(in the rows, 128 means zero)
One turn sends every row of this set to another row. A few are shown first. Where does it send the rows asked after them?
q951: [137 126 171 163 133 129 136 142 124 135 139 153 134 120 131 103 145 138]
q678: [ 82 116 136 140 130 137 124 128  88 112 125 123 127 122 112 145 149 128]
q120: [146 144 123 156 133 128 152 109 107 150 111 100 119 119 134 113 129 159]
q86: [125 122 124 117 125 106 114 136 138 141 155 142 103 111 136 125 151  84]
q181: [155 117  94 147 124 135 115 128  95 133 129 140 167 137 127 123 138 110]
q180: [109 108 136 153 148 119 132 151  92 144 139 144 131 122 102 143 126 105]
q931: [127 118 130 165 129 137 132 143 114 161 139 133 104 136 120 157 163 108]
q594: [114 138 150 155 104 130 154 122 149 144 117 125 132 111 159 132 107 110]
q44: [ 87 112 128 106 140 108 132 123 104 140 125 136 110 123 134  98 155 124]
q415: [113 115  64 151 142 123 120 122 128 132 125 132 137 126 132 135 120 145]
q870: [101 141 124 102 142 133 130 123 163 140 132 147 122 107 156 141 117 125]
q688: [124 123 126 129 118 129 163 124 110 109 148 115 150 167 136 127 125 133]
q293: [109 112 146 105 116 153 143 111 142 134 101 143 143 109 140 161 125 114]
q272: [133 125 145 165 131 114 117 145 156 147 153 131 122 121 101 123 149 115]
q730: [114 114 120 141 139 115 122 113 113 135  94 137 131  73 118 106 119 117]
q956: [113 124 130 116 130  97 119 124  98 138 162 132 138 123 147 137 102 133]
q483: [105 117  90 166 138 119 140 119 101 145 136  92 134 124 125 128 138 132]
q949: [174 120 152 113 128 133 130 122 160 133 127 108 134 122 118 120 141 117]
q296: [177 113 114 134 128 138 129 145 108 138 123 133 145 123 124  90 134 124]
q300: [103  92 125 143 132 135 136 124 145 155 121 138  96 110 139 121 138  84]
q125: [139 124 112 153 125 151 157 113 125 121  89 131 125 124 141 100 145 149]
q95: [129 113 135 116 141 108 159 124 150 122 118 120 158 140 122 100 129 149]
q175: [143 131 131 149 148 143 115 133 111 138 138 130 134 160 104 142 133 156]
q686: [173 130 114  96 133 133 135 128 146 135 123 110 131 123 133 104 134 107]
q429: [146 122 112 126 122 139 133 111 120 138 130 125 135 151 136 177 151  95]
q131: [130 121 110 133 143 145 119  95 139 157 103 130 112 144 122 166 114 112]
q299: [107 112 122  92 133 141 125 131 173 128 125 126 133 119 112 137 113 129]
q927: [109 139 146 142 126 112 154 153 134 104 137 144 120 117 122 115 124 145]
q219: [ 90 117 120 136 127 138 129 127 137 139 120  88 122 127 103 131 109  95]
q751: [ 94 125 122 104 114 157 128 123 151 131 128 149 106 130 152 132 149 131]
q512: [148 133 106 135 126 116 113 138  93 138 129 159 132 115 123  99 130 101]
q650: [146 108 104 150 121 160 121 100 116 129 112 122 145 144 126 133 161 145]
q47: [110 114 140  92 148 166 127 115 152 139 110 111 128 107 134 132 134 127]
q509: [108 126  82 141 129 104 126 128 117 126 130 156 117 121 104 131 124  99]
q585: [113 144 127 166 129  94 139 110 117 138 126 117 136  93 121 101 122 122]
q312: [116 138 125 136 121 153 102 113 139 158 129 100 106 136 152 131 126 148]
q624: [152 114  98 115 125 137 131 113 120 140 126 116 162 129 150 149 143  88]
q449: [133 116 144 132 141 135 125 135 116 131 127 118 141 116 133 155 121 181]
q66: [116 121 121 117 141 111 136  99  99 149 111 138 157 140 148 160 129 144]
q84: [133 141 109 108 121 117 112 115 125 135 137 139 125 112 150 109 150  79]
q628: [162 136 155 157 134 133 127 126 131 156 118 127 128 130  98 158 137 125]
q536: [140 118 137 149 130 139 123 102 187 135 120 131 131 131 134 111 131 126]
q21: [ 90 130 121 113 132 158 153 112 154 117 118 131 142 134 139 147 139 105]
q770: [160 105 140 136 127 121 141 134 134 147 110 143 125  81 131 102 123 136]
q371: [125 113 167 106 127 131 132 118  93 127 133 107 127 120 126  97 131 130]

q131 turns into q536
q509 turns into q650
q429 turns into q949
Now these:
q120 turns into q585
q44 turns into q66
q512 turns into q181
q678 turns into q449
q293 turns into q299
q730 turns into q415
q956 turns into q688
q951 turns into q180
q628 turns into q272
q84 turns into q624
q219 turns into q312
q47 turns into q870

One turn sends every row of this set to another row. A few are shown first. Where does it send the rows asked after them?
q346: [111 147 104 130 134 145 112 128 146 149 108 169 103]
q570: [103 116 136 123 137 105 135 100 116 141 156 101 131]
q48: [ 96 154 137 141 117 131 108 109 135 134 125 123 112]
q840: [152 142 139 116 120 130 100  92 117 141 138 142 111]
q123: [144  99 114 110 175 136 146 129 128 140 130 159 123]
q526: [104 106 144 130 126 115 127 107 115 128 145 110 143]
q737: [157 144 113 117 123 139 102 104 127 151 129 163 104]
q864: [120 114 141 135 146 120 143 110 121 127 152  95 133]
q396: [129  91 110 106 157 131 130 126 123 143 123 176 132]
q60: [141  99 125 103 175 133 142 123 132 144 144 161 127]
q697: [121 127  79 156 137 141 146 138 152 154 141 122 117]
q936: [105 122  78 154 115 135 129 133 147 156 134 134 127]
q404: [146 155 115 134 106 136 101 100 131 151 138 136 107]
q279: [128 100 108  96 170 122 138 118 120 154 133 167 122]
q263: [105 129  72 143 130 128 137 128 146 169 144 131 115]
q493: [122 127  80 148 139 142 143 137 159 163 151 136 117]
q492: [116 132 152 105 148 130 110 107 122 129 113 159 114]
q216: [115 119 142 136 139 121 139 109 133 136 166  98 133]

q493 turns into q60
q840 turns into q404
Now these:
q396 turns into q526
q492 turns into q48
q570 turns into q263
q864 turns into q697

One turn sends every row of this set to another row. A few are shown first. Where does it send the rows asked after them?
q182: [152 115 125 125 149 127 118 111 146 171 157 120 129 111 127 160 126 124]
q243: [127 147 131 104 151 151 121 127 119 124  72 140 119 114 139 126 123 132]
q575: [125 144 126  99 136 135 137 136 112 118  75 133 125 104 124 139 121 119]
q885: [123 120 126 180 117 137 127 109 126 151 103 131 129 133 126 141 122 128]
q227: [152 114 127 126 151 127 117 110 146 173 155 118 129 112 125 157 125 123]
q431: [125 135 137  98 154 136 125 124 108 133  65 122 129 119 123 121 121 117]
q9: [123 117 128 178 116 130 129 108 122 154 102 124 132 136 120 138 120 122]
q80: [128 135 137  97 122 141 118 152 131 142 150 118 137 145 122  79 128 112]
q45: [151 113 126 125 148 126 119 112 145 171 156 118 129 111 125 160 126 123]
q11: [143  84 122 119 130 140 117 174 123 148 114 136 130  85 130  86 136 135]
q717: [123 121 123 177 110 131 133 111 123 148 105 129 131 129 121 144 122 124]
q733: [131 142 132  99 118 150 118 156 138 134 155 131 131 140 132  84 129 120]
q873: [129 139 130  97 109 138 127 160 133 132 155 123 136 136 119  90 128 112]
q397: [142  82 124 118 130 136 118 174 121 150 114 132 132  85 126  85 135 133]
q319: [143  83 124 120 134 140 115 171 122 152 112 134 131  88 130  83 135 134]

q9 turns into q717
q575 turns into q243
Now these:
q733 turns into q80
q397 turns into q11

One turn sends every row of this set to another row. A few are shown first. Where does it send the rows asked after them?
q426: [145 135 136 123 146 124 125 148 160 189 134 113 137 142 127 117 136 159
 170 125 124]
q22: [109 146 135 149 147 110 159 139 118  69 159 109 130 121 128 157 120 139
 149 137 128]
q791: [114 122 131 147 145 106 156 119 124  65 150 123 127 139 117 141 137 149
 130 129 117]
q886: [133 153 138 117 146 128 138 167 145 179 151 124 116 126 125 110 124 168
 175 137 137]
q640: [149 157 138 130 142 140 116 161 149 170 150 117 109 124 116 113 121 158
 175 141 130]
q826: [120 122 141 141 159  99 169 115 131  90 120 124 163 124 129 138 150 145
 134 141 107]
q211: [119 120 127 138 152  98 161 108 134  87 129 124 155 120 128 138 150 144
 130 148 104]
q308: [138 117 129 128 144 120 120 129 156 178 134 120 132 159 125 109 144 164
 155 112 124]
q981: [127 143 148 135 161 104 173 138 136 104 120 116 168 103 133 145 140 138
 152 156 106]
q324: [137 146 143 128 162 106 171 139 144 106 118 115 166 102 128 140 145 140
 142 159 103]
q81: [115 146 132 147 143 107 161 135 127  73 161 117 125 113 123 163 119 139
 153 148 121]
q601: [119 152 135 147 145 113 157 144 127  69 164 109 119 120 120 159 116 140
 147 139 128]
q605: [129 144 137 132 161  99 167 126 142 103 125 118 164 101 133 148 143 139
 141 162 107]
q820: [119 151 123 123 143 131 124 159 134 158 171 117  97 138 127 110 118 169
 165 124 151]
q152: [117 134 120 127 148 124 120 133 138 152 162 126  99 159 129 105 130 173
 141 109 152]
q65: [109 122 133 149 150 103 159 115 121  69 144 119 139 136 128 144 138 145
 132 129 121]
q883: [126 117 135 135 156 101 164 114 135  87 121 126 157 128 122 129 154 149
 126 140 102]
q29: [127 117 121 135 137 124 111 130 147 160 154 115 111 168 121 115 134 164
 153 104 136]
q584: [126 161 142 139 153 105 167 142 138  95 146 113 145  98 132 165 124 135
 156 162 118]
q862: [139 147 134 129 139 130 120 162 154 179 155 105 120 139 124 127 120 156
 180 124 135]
q164: [136 149 126 137 137 141 103 149 139 150 167 114  92 143 118 114 119 159
 161 125 141]
q87: [133 166 144 135 155 112 165 156 138  95 145 107 144  97 127 158 122 136
 157 156 120]
q937: [128 135 124 135 133 130 112 150 144 160 167 106 104 156 122 126 118 159
 171 110 143]
q631: [155 141 146 126 149 131 125 143 158 181 127 130 125 134 117 107 138 163
 163 139 119]
q435: [129 125 132 123 156 116 132 122 150 168 137 137 116 159 128 102 145 178
 137 114 139]
q467: [120 159 143 140 154 111 167 152 129  91 144 106 148 101 132 158 122 135
 160 154 121]
q653: [109 121 125 146 142 102 157 115 123  68 151 123 132 128 121 146 135 146
 138 140 113]
q315: [138 138 144 117 155 118 144 143 156 185 131 136 126 137 127 106 140 176
 158 131 129]
q255: [136 129 125 140 143 133 103 123 143 148 152 125  98 163 116 107 133 164
 139 113 138]
q660: [149 125 138 134 150 127 117 119 155 167 128 135 117 156 116 103 146 166
 141 121 123]

q29 turns into q426
q653 turns into q605
q886 turns into q152
Now these:
q640 turns into q255
q601 turns into q883
q826 turns into q467

